Some points, each followed by its number:
[ -1 -41 -37 -39 -42 -39 -52  24   7  -1 -56 -94  -5  14 -20] 0
[-27 -33  52 -26 -19   8 -32  11  40 -18 -50 -85  20  14 -43] 1
[-76 -12 -81 -30 -22 -29  29 -18 -44   4 -33  -5  36 -34 -10] 2
[-71  43   2 -92  30  23   9 -55 -50  18  81  10  65 -26  29] 3
[-30  31   3  13 -59 -56  53  -6 -21 -22   9  35 -46 -66 -39] 4
[ 32  14 121  39 -17  49 -91  61  40 -27  19  29 -74  36 -18] 5
[ 19 -68   3   9  14  -4 -16   2   7 -16 -20 -22  25  -9 -16] 6
[ 17 -65 -24 -26 -48 -68 -30   8 -18 -18   4 -18  10 -54 -18] 7
[ 51  79 -35  56  67  47  81 -34  -7  14   4 100 -25  62  21] 8
[ 31   1  41 100 -21  25  -4  32  79  22 -74 -35 -27  58  10] 9
[-11  -6 -12 -15  15 -15  23 -37  -5  14  -4 -77  32 -25  14] 10
[ -3  97 -91  43  -3  -9  69 -11 -35  41 -27  72 -62  30  44] 11
[-49  21   6  13 -13 -13   6   8  -9  28  20  17 -16 -26  30] 12
[ 65 -25  77  13  34  16 -39  25  52 -52 -45 -53 -18  46 -21] 13
[   6    8 -110  -81   77  -28   70  -47  -68  -13   11   50   29    7
   59] 14
Which two points above are nearest to each new point? Their numbers follow each, nearest first.
[ 25 -54  13  -1 -13 -20 -32  23  15 -20 -14 -16  10   9 -15] 6 7
[-97 -38 -40 -20 -14 -33  17  -5 -37 -26 -15  -1  -2 -53 -21] 2 12
[ 10 -48  -3  -6   5   7  12 -12   6  -3   7  -4  45 -42 -22] 6 10
[ 57  10 102  39  24 107 -65  40  34 -45  38 109 -37  80 -44] 5 13
[ 25 -27   1  24   5  -8 -17  13   5   3  -7 -27  16   8 -17] 6 10
[ -2  -4 -47  32   2   7   7 -30  22  74 -29 -19  73  57  59] 10 6
[ 28  50 -22 -34  24 -35  21  -2 -27 -17  39  -3 -58 -26  29] 12 4
[ -76  -19 -123  -15  -63  -61   42  -33  -44   70   12   24   76  -51
   32] 2 12
[-42  71 -15   4 -24 -43  87 -22 -32 -15  15  60 -43 -53 -14] 4 12
[ 23 -52   5 -14 -13   7  -1   5   3  -4  18  -9  28 -35 -22] 6 7
[  3  47 -60  36  23 -51  52   1 -26   7 -24  25 -46  -2  75] 11 12
[ 24  46  55  49  29  26  14  -6  11  -1  28  43 -62   9   4] 12 8
[ 69 -28  87   2  47  22 -34  29  45 -65 -58 -61 -27  49 -20] 13 1
